In the data rows, zero lies at 4.5, halfway between 4 and 5.
How far apart are the two rows of each pair, measured in a hidden way? 0 means very close, and 20 very far. Two or three weighted sums of its numbers give each row a place; it is the straight-line distance between the places.
[4 1 8 4 2 4 5 0 7 9 7 9 3 5 2 6 2 2 3 7 7]
[5 6 4 3 2 3 5 4 4 5 6 4 6 7 3 7 6 5 6 5 5] -> 1
[3 5 4 4 3 4 4 5 5 5 5 5 3 5 4 4 5 3 4 4 5]
[3 5 3 5 3 4 5 4 5 4 4 5 5 6 6 6 7 6 5 6 6] -> 6
[4 4 5 4 4 4 4 4 7 4 5 6 4 3 5 4 3 4 4 5 4]
[2 5 0 3 4 3 6 3 4 2 5 5 7 8 5 6 8 8 6 7 6] -> 11
[8 5 5 3 5 3 4 5 5 2 3 6 4 2 3 4 5 4 5 4 2]
[4 5 3 5 5 4 6 5 5 4 5 4 5 5 6 5 6 6 5 5 4] -> 8
[1 4 5 5 4 6 5 2 3 8 5 5 5 7 7 7 2 4 6 5 6]
[2 4 3 4 6 4 6 3 4 3 6 4 7 5 6 7 5 6 6 6 4] -> 2
[4 7 2 3 6 4 2 8 3 0 1 3 3 5 8 2 6 7 5 2 4]
[4 3 2 6 4 4 7 3 5 5 8 4 7 3 6 8 7 6 6 7 3] -> 9
[4 5 5 4 4 3 5 4 5 3 4 5 5 5 4 5 5 6 5 7 5]
[1 3 4 7 5 5 7 2 3 6 6 4 7 7 8 7 4 6 5 5 4] -> 7
[4 4 5 4 6 7 4 4 4 5 5 5 4 5 5 4 3 4 4 4 4]
[5 4 5 4 5 3 3 5 4 3 4 4 4 4 4 4 4 4 5 3 5] -> 14
[3 6 4 4 3 3 7 5 4 3 6 5 5 6 5 8 8 6 5 5 5]
[4 3 5 6 3 5 7 3 5 8 9 6 6 2 3 7 3 2 6 6 3] -> 10
[6 3 6 5 9 7 4 3 3 4 2 1 4 1 7 3 2 6 4 2 4]
[5 4 6 4 3 4 2 5 5 6 4 6 2 5 2 4 5 3 5 7 4] -> 16
[5 2 4 6 4 7 5 6 5 6 7 5 5 2 2 5 4 2 5 4 2]
[6 4 3 6 4 4 5 5 5 4 5 3 4 3 6 5 4 3 4 3 3] -> 9
[7 3 6 6 9 7 5 4 3 5 2 3 1 0 7 1 0 4 4 3 3]
[5 5 7 4 3 6 2 5 5 6 3 6 2 5 1 2 4 3 5 4 6] -> 10
[3 4 4 5 5 6 4 4 3 5 5 7 4 4 3 5 4 5 5 5 5]
[4 4 5 5 4 4 5 4 4 6 5 4 5 6 4 5 4 5 4 5 4] -> 2
[3 4 5 4 4 2 5 0 6 5 2 5 2 8 6 5 6 7 5 4 9]
[4 4 5 5 5 5 4 4 5 6 4 5 5 5 5 5 4 4 4 4 5] -> 8
[4 5 4 4 6 4 3 4 5 2 4 4 5 5 6 4 4 5 5 4 4]
[5 6 2 4 4 3 5 6 6 3 4 4 5 4 4 4 5 6 7 6 4] -> 5
[5 3 4 5 4 4 5 3 5 4 6 3 5 3 4 7 5 4 5 5 3]
[3 5 3 5 5 4 7 4 5 3 5 4 7 4 6 6 6 7 6 4 5] -> 10
[4 4 3 5 4 5 6 5 3 5 6 5 5 6 7 6 5 5 5 5 5]
[3 6 4 5 5 2 7 3 4 4 5 3 7 6 7 7 7 7 6 6 4] -> 6
[5 5 7 2 1 4 2 6 5 6 5 6 3 5 0 4 5 1 3 4 5]
[6 6 7 2 3 6 0 5 4 7 3 6 2 7 0 2 4 2 4 6 6] -> 11
[3 4 3 4 7 6 6 3 5 4 5 4 5 5 7 6 5 7 5 4 5]
[2 4 4 5 4 6 4 3 3 6 4 5 3 5 6 6 3 4 5 5 5] -> 12
[5 5 4 5 5 4 6 4 2 4 5 4 6 4 6 6 5 7 5 5 5]
[4 6 4 3 5 4 5 4 5 4 5 6 6 7 5 5 5 6 4 6 5] -> 12
[5 1 4 5 4 5 4 6 4 3 2 4 4 4 5 3 5 5 4 3 4]
[5 4 7 4 4 6 1 6 5 5 4 5 2 3 1 3 2 1 3 3 5] -> 6
[4 4 5 7 4 5 5 5 4 4 5 4 4 3 5 5 3 4 5 3 0]
[5 6 4 5 4 7 4 5 5 4 6 5 5 4 4 4 5 4 4 5 4] -> 18
[3 5 4 5 3 2 5 5 4 4 7 5 6 7 4 7 7 4 6 5 6]
[4 6 4 2 7 3 6 9 3 1 3 3 4 6 8 4 6 7 5 2 5] -> 11
[4 4 5 4 6 5 3 5 4 5 4 5 4 4 5 4 3 4 4 3 4]
[5 4 5 5 4 5 3 4 5 6 4 6 3 4 4 4 3 3 4 3 6] -> 6
[4 5 4 4 1 3 6 5 5 4 5 4 5 7 4 6 6 4 5 5 5]
[5 4 6 4 2 4 4 5 5 5 5 6 4 4 3 4 3 3 4 4 5] -> 8
[6 5 4 4 5 3 5 6 5 2 4 4 5 6 4 4 6 5 4 4 4]
[6 4 6 3 3 4 3 6 5 3 4 5 2 2 2 5 5 3 3 4 4] -> 12
[3 5 2 4 4 3 7 6 5 3 6 4 7 6 6 7 7 6 6 6 4]
[7 3 5 6 9 7 4 4 4 5 3 4 2 1 5 3 0 4 3 3 5] -> 7
[6 6 5 6 6 9 3 7 4 4 3 5 4 3 4 2 3 3 3 4 2]
[6 6 2 4 5 2 6 7 5 0 3 3 8 3 5 6 8 7 5 5 3] -> 10
[4 5 5 4 4 3 4 4 4 5 5 5 4 6 4 4 5 5 4 5 5]
[4 6 4 2 5 5 4 5 4 4 5 4 5 7 2 5 8 7 5 8 5] -> 8
[6 6 7 7 8 7 1 3 6 6 1 5 4 5 3 2 4 3 2 7 7]
[6 4 5 6 8 6 3 4 4 5 3 3 4 1 6 3 2 5 3 4 3] -> 10
[6 3 5 7 7 7 5 5 4 3 3 3 4 3 5 3 3 5 4 4 5]
[3 5 3 5 6 4 8 4 4 3 4 3 8 5 7 6 6 7 6 6 6] -> 9
[6 2 6 9 6 8 3 0 8 8 3 7 6 5 4 4 3 4 2 9 7]
[4 7 3 3 5 5 6 8 2 1 5 3 6 3 6 5 6 6 7 2 1] -> 15
[5 4 4 5 5 5 5 5 4 5 4 2 5 4 5 5 4 6 5 5 4]
[4 5 6 4 2 5 3 5 5 4 5 6 4 5 2 4 4 3 4 4 5] -> 3
[5 5 4 3 4 4 4 4 5 4 5 5 5 5 4 4 5 3 4 5 4]
[8 6 6 5 6 7 0 5 4 4 2 5 3 2 2 1 3 2 2 3 3] -> 8
[4 3 3 5 6 4 5 4 4 5 5 2 6 4 6 5 5 6 4 5 5]
[3 5 3 3 4 3 7 2 4 2 6 6 6 5 3 7 6 5 5 5 5] -> 9
[7 5 3 7 7 7 5 5 5 5 6 4 7 2 4 6 4 3 5 9 2]
[5 6 6 3 2 5 4 5 4 5 4 5 4 6 3 4 7 6 5 5 6] -> 6
[4 4 5 6 5 5 4 4 6 5 5 4 4 4 4 3 3 3 4 2 4]
[3 1 6 4 1 2 8 2 6 7 9 6 3 6 4 7 4 5 6 5 7] -> 5
[8 7 3 3 5 2 5 9 6 0 3 5 4 1 2 2 7 5 3 4 3]
[3 5 3 4 5 3 6 4 4 4 4 4 7 7 5 6 8 8 6 9 6] -> 10
[6 6 6 3 5 4 3 6 5 3 3 5 3 2 2 1 5 3 4 4 5]
[5 4 5 5 4 5 3 5 5 5 4 6 4 3 4 4 4 3 4 4 5] -> 6
[3 6 3 6 5 4 7 4 3 2 3 4 6 6 8 6 7 9 6 4 6]
[7 5 7 7 6 9 2 5 6 7 3 5 5 2 0 3 2 0 2 9 3] -> 12
[4 4 6 4 4 6 2 4 3 8 5 6 3 5 5 4 2 2 4 3 8]
[6 5 5 3 6 4 5 5 6 5 5 4 6 4 4 4 5 5 4 4 5] -> 5
[0 2 3 6 5 5 7 1 3 8 5 4 5 8 9 6 4 7 6 6 6]
[5 4 3 6 4 4 5 5 4 5 5 4 5 3 4 5 4 5 4 4 3] -> 12
[3 3 6 7 4 7 2 3 3 7 4 5 2 6 5 4 2 2 3 4 5]
[4 5 2 3 4 2 8 9 1 1 7 1 7 3 4 8 6 6 8 3 1] -> 7
[4 6 4 4 5 3 5 4 4 4 5 4 5 6 5 6 7 7 6 6 6]
[9 7 6 3 4 3 3 9 7 0 3 5 1 2 0 1 4 3 3 4 3] -> 11
[3 5 3 4 5 4 5 4 4 3 5 4 5 5 5 4 8 6 5 5 4]
[6 4 5 6 4 5 5 4 5 5 5 4 4 4 5 4 3 3 4 3 3] -> 6
[5 4 4 6 5 5 5 4 5 4 5 4 2 3 5 5 3 3 4 3 3]
[6 5 5 4 4 6 3 5 5 5 4 5 3 4 4 4 2 4 5 3 4] -> 19
[4 6 5 3 2 3 5 5 5 5 6 6 4 7 3 5 5 4 5 4 5]
[8 4 4 4 4 4 5 4 5 4 3 4 3 6 4 4 4 4 4 4 5] -> 5
[6 4 6 5 4 7 2 5 5 7 4 6 3 3 3 2 2 2 3 4 3]
[4 4 4 6 4 5 5 3 5 6 7 5 7 8 3 6 5 5 5 7 4] -> 2
[7 7 5 5 8 9 0 8 5 3 0 3 3 4 4 1 4 3 2 3 4]
[2 4 4 5 3 3 8 3 4 5 8 5 8 5 5 8 5 6 7 7 5] -> 11
[4 4 3 5 5 4 6 4 5 4 5 3 5 4 5 4 4 5 6 3 3]
[3 4 4 4 4 6 4 4 4 7 4 6 3 6 5 5 3 4 5 5 6] -> 7
[6 5 5 4 5 5 4 5 4 4 3 5 4 5 5 4 4 5 4 6 5]
[6 4 5 6 5 5 4 3 5 6 4 8 4 4 4 4 4 4 5 6 6] -> 4
[6 5 7 4 3 5 3 5 4 6 5 8 3 5 3 3 4 3 4 3 5]
[5 5 5 5 5 4 5 5 3 4 4 4 4 4 4 4 4 3 4 4 4] -> 8
[4 5 3 5 5 3 7 4 5 3 5 4 4 6 4 5 7 7 6 6 5]
[5 5 4 5 3 4 4 5 5 3 4 5 4 4 5 5 4 3 4 4 4] -> 4
[5 5 5 4 3 4 3 5 5 4 3 4 4 3 3 3 4 4 3 4 4]
[6 5 6 3 4 8 2 9 4 5 7 4 5 0 1 4 4 0 3 2 0] -> 9
[2 2 3 4 2 2 9 4 4 6 9 5 7 5 6 9 5 5 8 8 3]
[5 3 2 6 8 4 7 4 4 3 3 3 6 3 7 5 3 6 5 5 4] -> 14
[4 4 3 4 5 3 6 4 4 2 5 5 6 4 6 6 6 7 6 5 5]
[4 3 3 7 5 4 7 4 4 4 6 4 6 4 7 6 4 5 5 3 4] -> 7
[4 4 2 6 5 4 8 4 4 2 6 3 7 4 8 7 5 6 6 4 3]
[6 5 5 3 5 4 4 6 5 3 5 2 4 4 4 4 5 4 4 5 4] -> 8
[2 2 4 5 5 4 5 3 5 9 5 5 5 6 7 6 3 4 5 5 6]
[5 5 3 4 6 3 5 4 5 4 4 5 4 4 5 4 5 5 5 6 4] -> 7
[7 2 5 6 9 8 3 4 3 5 1 3 2 0 7 0 0 4 3 0 4]
[4 5 3 4 5 4 6 4 5 3 5 4 5 4 6 6 5 5 6 3 4] -> 10
[5 5 7 2 3 4 3 8 3 4 2 5 2 3 3 4 3 3 3 0 4]
[8 6 6 3 3 4 2 8 6 2 5 5 2 1 1 1 5 2 3 3 2] -> 8
[6 3 7 5 5 6 3 5 5 6 3 5 3 2 4 2 2 2 4 4 3]
[5 3 5 6 8 5 5 4 4 4 3 3 4 2 7 2 3 5 4 4 5] -> 2
[4 5 4 3 5 6 5 4 5 4 4 5 4 6 4 4 6 7 5 6 5]
[5 5 6 4 4 6 4 3 5 4 2 4 3 5 4 3 3 4 4 5 4] -> 5
[3 5 5 1 3 2 3 6 4 4 4 5 2 6 5 3 4 5 4 1 6]
[4 4 6 6 4 6 3 4 5 6 4 5 3 4 4 4 3 3 3 3 4] -> 15
[5 5 5 4 3 4 4 5 6 5 5 6 4 6 3 4 6 4 4 5 5]
[5 5 6 4 4 6 4 5 4 5 5 5 4 4 3 3 4 3 4 4 3] -> 7
[3 5 4 3 7 4 6 3 5 3 3 4 6 6 7 5 6 7 5 5 6]
[5 2 4 6 6 5 5 4 5 4 6 4 6 4 4 6 5 3 5 6 3] -> 12
[3 3 7 6 3 7 3 2 4 8 4 4 3 5 5 5 2 3 4 4 6]
[3 4 4 4 4 4 4 2 4 6 5 4 5 7 5 5 3 4 5 4 5] -> 15
[5 4 4 5 4 6 5 4 4 5 5 5 6 4 5 5 4 3 6 4 4]
[6 3 4 6 8 8 3 4 5 5 2 4 1 1 5 2 0 4 4 3 4] -> 8
[3 5 3 6 5 4 6 3 4 4 5 5 4 5 6 6 5 6 7 5 6]
[3 5 6 1 1 0 6 5 3 2 4 3 1 7 7 3 6 5 5 0 6] -> 5
[4 5 4 7 7 7 5 4 5 4 4 3 8 4 4 7 5 5 4 8 2]
[3 5 5 5 5 4 5 4 4 6 5 6 6 6 7 6 5 5 6 6 9] -> 14
[4 3 4 6 4 6 5 2 7 6 5 5 7 4 4 7 3 5 4 7 5]
[5 4 5 5 5 3 5 4 3 4 5 6 5 4 5 6 4 5 6 5 4] -> 7
[5 4 5 4 4 5 3 5 5 5 4 5 3 4 5 4 3 4 3 3 5]
[3 5 3 6 5 3 6 4 5 4 5 3 6 6 6 6 6 5 6 4 6] -> 7
[5 4 6 3 3 5 2 4 4 6 4 6 3 6 3 3 4 4 5 5 9]
[6 5 7 3 3 4 2 5 6 6 3 6 2 6 1 2 4 2 3 5 6] -> 7
[4 5 4 4 5 4 5 5 4 4 5 4 5 5 5 5 7 5 5 7 5]
[4 5 5 4 5 5 6 5 4 4 4 4 6 3 6 5 6 7 4 5 5] -> 7
[4 5 4 4 5 4 4 5 4 4 5 4 4 4 4 4 5 4 5 5 4]
[5 4 7 3 5 4 0 4 5 5 0 6 0 6 0 0 3 3 2 2 7] -> 15
[5 5 3 6 7 8 3 5 4 3 3 4 7 4 6 5 5 5 4 6 4]
[2 5 4 3 5 3 6 5 3 3 5 4 5 4 5 4 5 5 5 5 4] -> 10
[5 4 5 4 3 6 2 4 5 6 4 6 2 4 2 2 4 3 3 4 3]
[4 5 3 5 4 4 6 6 4 4 5 5 6 5 5 6 5 6 4 5 4] -> 7
[5 4 5 5 5 6 4 5 5 5 5 4 4 3 5 4 3 4 3 3 3]
[2 3 5 6 4 5 5 2 3 8 5 5 4 6 6 5 1 3 4 4 6] -> 7
[8 7 7 3 3 5 2 7 6 4 3 5 2 3 1 1 5 2 3 4 3]
[5 5 3 4 4 4 5 5 4 5 5 4 6 5 3 6 5 5 4 4 5] -> 7
[5 5 5 3 4 4 2 4 3 5 5 6 3 5 4 4 4 4 4 4 4]
[5 4 6 5 6 5 3 5 4 6 4 5 2 4 3 3 3 3 4 4 4] -> 9
[7 6 4 4 5 3 4 7 6 2 4 3 4 2 3 2 5 5 3 5 3]
[5 6 4 5 5 3 7 5 5 3 5 4 7 4 7 5 7 7 6 5 4] -> 1
[4 6 6 2 4 4 4 4 6 4 5 5 5 7 4 5 6 6 6 5 6]
[2 4 4 6 4 5 6 0 3 7 5 5 9 8 9 8 4 6 7 5 7] -> 3
[3 4 4 7 4 6 6 0 3 6 5 5 5 5 7 6 3 4 6 4 6]
[1 3 4 5 4 4 6 3 4 6 4 2 6 6 7 7 5 5 6 5 6] -> 8
[5 5 5 4 4 4 4 5 6 4 4 4 4 3 4 4 5 4 4 5 4]
[4 7 5 4 3 3 3 5 6 5 5 5 3 5 3 3 5 4 3 5 5] -> 6
[5 4 5 4 5 5 4 5 5 5 5 4 4 4 4 5 3 4 4 4 5]
[5 7 6 4 3 5 3 4 3 5 3 6 3 3 4 4 3 2 3 4 4] -> 13
[5 3 6 6 4 5 3 5 5 5 5 6 2 5 4 4 4 3 4 4 5]
[4 4 6 2 4 2 3 4 4 3 3 4 1 6 5 3 4 5 4 1 6] -> 11
[7 6 5 6 7 8 0 6 5 5 0 4 3 4 3 0 4 2 1 4 3]
[5 2 3 7 9 6 5 3 5 3 3 2 6 2 9 4 3 7 4 5 5] -> 6
[2 5 8 2 3 4 3 5 4 4 3 5 1 5 4 3 2 3 3 3 6]
[4 3 4 5 4 4 6 3 4 5 5 5 6 5 5 7 5 6 6 5 5] -> 2
[6 3 6 5 7 7 2 4 5 6 3 4 1 2 2 1 0 1 2 3 5]
[5 5 5 4 4 5 5 6 6 4 5 5 3 3 4 4 5 5 4 4 4] -> 14
[2 6 2 4 0 1 7 5 5 4 7 5 8 9 2 9 9 6 8 7 5]
[4 3 5 4 4 5 6 2 7 6 5 5 4 5 4 5 4 4 4 4 7] -> 13
[5 5 6 5 5 5 3 5 5 5 4 5 3 4 3 3 6 3 3 4 4]
[6 4 6 7 7 9 3 4 4 5 3 4 3 3 4 2 2 4 4 4 4] -> 7
[4 5 6 4 3 4 3 5 4 4 4 5 2 5 3 2 4 4 4 3 5]
[5 3 4 5 4 4 5 5 4 5 4 4 4 5 5 5 5 5 5 5 5] -> 2
[3 4 5 2 4 3 6 3 5 5 4 5 3 5 6 7 6 7 5 4 6]
[6 3 6 5 4 7 1 1 5 8 4 7 3 4 2 3 3 2 1 7 4] -> 9
[5 4 7 3 3 6 2 6 4 7 2 6 2 6 2 2 4 4 3 5 5]
[4 4 5 5 5 5 6 4 4 4 4 4 5 4 5 3 5 5 4 5 4] -> 6
[4 6 4 3 1 2 6 4 5 4 6 4 5 7 4 7 9 5 6 6 5]
[2 4 3 5 3 4 7 3 4 2 6 4 6 6 6 6 6 6 5 5 5] -> 4
[6 6 2 7 8 8 4 7 4 3 4 2 8 3 4 5 6 6 4 6 1]
[5 5 5 4 5 5 5 4 5 5 4 4 3 4 4 5 4 3 4 4 4] -> 6
[5 6 6 4 4 5 2 5 4 6 4 6 2 5 2 4 4 2 5 4 4]
[5 5 6 4 5 4 4 5 5 4 3 4 3 4 4 4 4 4 4 4 4] -> 7
[5 4 6 4 4 5 4 7 4 5 4 5 3 4 3 4 5 4 4 4 3]
[5 6 5 4 5 8 4 6 4 3 3 3 4 5 5 3 5 5 4 2 6] -> 13
[2 3 3 6 4 5 7 2 3 7 5 5 6 6 7 8 3 5 4 5 5]
[6 3 7 4 4 5 1 6 5 6 4 5 1 3 2 2 2 2 2 5 4] -> 8
[3 5 2 5 6 2 9 5 4 2 5 3 9 5 7 8 7 8 7 6 5]
[6 3 7 4 4 6 1 5 7 6 3 6 4 3 2 3 2 2 3 1 5] -> 15
[4 6 7 4 3 5 3 5 4 5 5 5 4 5 3 4 4 3 5 5 4]
[1 3 4 7 5 7 6 1 3 8 6 5 7 5 8 8 3 5 6 6 7] -> 2
[5 5 5 2 4 6 5 7 5 5 8 0 5 2 3 6 5 3 6 5 3]
[5 4 5 5 4 4 5 4 4 4 5 4 5 5 5 5 4 5 4 5 4] -> 6
[4 5 4 2 5 4 4 5 4 2 1 2 3 7 6 2 4 6 5 1 6]
[4 4 3 4 4 4 5 3 5 4 5 4 5 4 6 4 3 5 4 5 4] -> 14
[5 4 4 6 5 7 4 4 5 5 3 4 3 4 6 3 3 3 4 4 4]
[5 8 5 6 5 5 4 6 5 5 5 6 4 2 4 4 2 4 4 2 2] -> 3
[3 3 5 5 1 2 8 3 5 6 9 5 5 4 4 8 5 4 8 3 4]
[2 6 1 5 2 2 9 4 4 2 7 3 9 9 7 9 9 8 8 7 6] -> 5
[5 4 5 5 4 6 3 6 4 4 4 5 3 3 5 4 5 3 4 4 4]
[6 4 3 9 8 6 5 0 7 8 6 5 8 4 4 6 3 4 3 9 4] -> 12
[6 6 6 3 3 4 3 5 4 3 2 4 2 5 6 3 5 4 4 1 5]
[4 5 4 3 5 5 5 4 5 5 5 4 6 8 4 4 7 7 6 7 8] -> 19
[5 5 4 5 5 3 7 3 5 4 4 4 6 5 6 5 6 6 5 5 5]
[2 4 3 4 5 5 6 2 4 5 5 4 6 7 0 6 5 7 6 5 5] -> 11
[4 5 6 5 6 4 1 0 6 5 0 6 3 9 6 2 5 6 2 4 9]
[4 5 5 5 5 4 6 5 5 4 7 6 6 6 5 6 5 6 6 6 4] -> 7
[6 6 5 3 5 4 4 7 6 3 4 4 4 3 4 2 6 4 3 4 3]
[5 5 5 3 4 2 5 8 6 0 4 4 5 2 3 2 7 5 4 4 3] -> 10
[0 2 5 6 5 4 9 0 3 7 5 4 8 8 9 9 4 7 6 6 7]
[6 4 4 7 5 9 2 5 5 5 3 5 7 3 2 4 4 2 3 7 3] -> 7
[3 5 2 2 4 3 5 5 5 4 5 4 5 6 5 6 6 5 5 5 5]
[4 5 4 3 4 4 4 4 5 4 5 5 5 7 3 4 7 7 4 9 7] -> 3
[7 6 4 3 5 2 6 7 7 0 5 4 5 3 4 3 7 7 5 5 4]
[5 5 5 4 3 4 4 6 6 4 5 5 4 5 3 3 5 5 5 5 6] -> 2
[7 4 3 8 7 9 4 3 7 7 6 5 7 2 2 7 3 2 5 9 2]
[5 4 4 4 5 2 5 4 4 4 4 4 5 5 5 5 5 5 5 4 4] -> 2
[4 6 4 4 5 3 7 5 4 4 6 4 7 6 6 6 6 6 6 5 7]
[5 4 4 6 9 5 5 4 3 4 4 3 5 3 8 4 3 7 4 4 4] -> 10
[6 6 3 6 6 7 5 5 4 5 8 3 7 3 3 6 5 3 5 7 1]
[3 5 5 4 0 2 6 5 5 5 7 6 6 8 4 7 7 5 7 5 4] -> 12
[4 5 5 3 4 4 4 4 4 5 4 5 4 6 4 3 6 5 4 5 4]
[4 6 7 2 0 2 3 6 6 5 7 9 3 8 0 5 6 2 5 5 5] -> 6
[6 5 7 5 4 6 2 6 6 5 4 6 2 3 4 2 2 2 3 3 3]
[4 4 4 8 5 5 6 7 4 4 6 4 4 1 7 5 1 1 5 1 1] -> 13
[4 4 4 5 3 3 5 4 4 4 6 4 6 6 6 6 5 6 7 5 5]
[1 3 5 7 4 7 4 1 2 9 4 7 4 7 7 3 2 4 5 4 7] -> 11
[6 5 5 5 5 6 3 6 3 4 3 4 5 5 3 3 4 4 3 6 3]
[4 3 4 4 1 2 5 5 5 5 7 6 5 6 3 6 6 4 6 5 5] -> 7
[4 4 4 3 3 3 4 8 3 3 7 4 3 3 5 4 5 4 8 2 2]
[4 5 3 6 6 4 7 4 5 4 5 3 7 5 7 7 7 6 6 5 5] -> 7
[4 7 4 6 5 4 4 8 2 1 2 2 5 4 7 3 6 6 5 2 4]
[5 4 6 4 3 3 4 3 5 7 4 6 1 5 3 3 3 3 4 5 6] -> 18
[5 5 2 5 5 4 6 5 4 3 4 4 8 5 6 6 6 6 6 5 4]
[5 5 5 4 3 5 2 5 5 6 4 6 3 6 2 3 4 3 4 5 8] -> 3
[5 4 4 6 8 8 4 2 6 5 2 4 3 5 5 3 4 4 3 7 7]
[6 5 4 7 7 7 5 6 5 4 6 4 8 3 5 6 6 4 4 8 3] -> 6
[4 4 7 4 4 6 3 6 5 5 3 4 3 3 3 3 3 3 4 4 4]
[4 4 4 5 5 5 3 5 5 5 5 4 4 4 4 2 4 4 4 3 4] -> 5
[6 5 4 8 8 9 4 5 5 5 3 4 8 3 3 6 5 4 3 9 1]
[5 5 4 3 4 5 4 4 5 4 4 5 4 7 3 4 6 5 6 8 6] -> 12
[3 2 5 5 4 5 5 4 3 6 5 5 4 5 6 5 4 4 5 4 5]
[4 4 5 5 4 5 4 5 4 5 5 5 4 4 5 4 3 4 4 4 6] -> 5
[4 4 4 5 3 5 6 6 4 5 9 4 6 3 4 8 5 3 5 5 2]
[8 5 4 4 7 5 5 4 8 3 4 4 4 4 5 5 5 5 3 4 3] -> 11
[5 2 6 5 2 2 7 1 6 8 8 5 5 4 4 6 4 4 7 7 5]
[5 5 5 5 5 5 3 5 5 5 5 5 4 4 4 4 4 4 4 4 4] -> 3
[4 5 4 4 4 5 4 3 8 5 3 6 4 6 5 5 3 4 5 5 6]
[6 4 5 5 6 6 3 4 5 5 3 5 2 2 5 1 1 3 3 3 4] -> 6
[5 4 8 4 4 6 2 5 7 6 4 4 2 4 3 2 3 3 3 5 5]
[2 5 1 3 4 1 7 5 2 1 6 3 6 5 7 6 6 9 7 1 5] -> 7
[3 3 6 3 0 3 8 5 3 6 8 5 3 3 5 5 4 2 6 2 4]
[4 4 4 4 5 6 5 5 4 6 4 4 5 4 5 4 4 4 6 4 5] -> 15
[3 5 5 4 4 2 6 4 4 5 6 4 5 5 5 4 5 4 4 5 5]
[5 5 4 3 6 5 5 6 4 4 4 3 6 3 7 4 4 5 3 4 4] -> 11
[5 6 6 2 2 3 4 9 3 1 2 3 2 3 3 3 4 5 4 0 4]
[4 5 2 5 5 3 7 4 4 4 5 5 7 5 6 6 5 6 5 6 5] -> 15
[3 5 3 3 5 3 6 4 6 3 5 4 6 7 4 5 7 8 4 7 7]
[4 5 5 5 4 5 4 4 4 5 4 5 4 5 3 6 5 4 6 4 5] -> 11
[7 5 5 4 5 3 3 6 6 3 4 4 4 3 2 3 5 4 4 4 3]
[5 4 4 5 3 5 5 5 4 4 2 5 5 4 5 5 5 4 5 3 5] -> 3
[8 6 5 5 6 8 2 8 5 4 3 3 4 2 2 1 2 1 2 3 1]
[3 6 3 3 1 2 6 5 4 3 7 5 7 7 4 8 9 6 6 4 6] -> 8
[6 6 6 3 5 5 2 6 5 2 0 4 2 4 5 2 4 6 3 1 5]
[3 4 8 0 0 1 4 7 3 4 7 5 1 3 4 3 3 3 5 0 5] -> 10
[5 3 7 3 2 4 4 5 5 5 7 4 3 3 3 5 3 2 5 4 3]
[5 4 4 5 7 6 5 4 4 4 4 4 5 4 6 4 4 6 5 4 4] -> 7
[4 5 3 4 4 3 5 4 5 4 4 6 5 6 5 6 5 5 6 5 4]
[6 5 3 5 5 6 4 9 3 3 9 3 5 1 2 6 3 2 5 4 0] -> 5
[4 4 4 4 3 5 5 4 5 4 5 4 5 6 5 6 4 5 5 5 4]
[7 5 3 8 7 9 2 5 6 6 3 4 7 2 2 4 4 3 2 9 1] -> 5
[6 2 6 8 5 8 4 3 6 9 7 6 6 2 1 5 2 1 2 9 2]
[4 5 4 2 4 5 3 5 6 5 4 5 4 9 3 4 9 7 4 7 8] -> 12
[5 2 4 6 7 6 5 4 4 4 3 4 4 3 6 3 3 5 4 4 3]
[5 5 5 4 5 4 3 6 5 3 4 5 4 4 4 2 6 4 4 4 4] -> 3
[8 8 4 6 9 9 0 7 3 3 0 3 4 4 3 2 3 3 2 5 4]
[7 5 4 3 5 2 5 7 5 2 5 5 5 3 5 4 5 6 4 4 3] -> 3
[5 5 4 4 4 5 5 6 6 4 4 5 3 3 3 2 4 4 3 4 3]
[2 4 4 3 5 1 8 2 5 5 5 4 7 5 7 7 7 7 6 3 7] -> 11
[0 3 3 8 4 6 6 1 2 7 6 6 6 8 9 8 3 6 6 4 7]
[3 4 3 4 4 2 6 5 5 4 6 5 6 6 5 6 7 6 6 6 4] -> 3
[5 3 5 6 6 6 4 3 6 7 4 5 7 4 3 4 4 4 3 7 4]
[4 5 5 5 4 4 4 5 5 5 5 5 4 5 4 4 3 4 4 5 5] -> 10
[4 6 3 5 5 2 7 4 5 3 6 3 8 6 7 7 7 9 5 6 4]
[4 7 5 2 4 5 4 5 4 5 4 5 3 5 4 3 5 4 3 5 5] -> 14
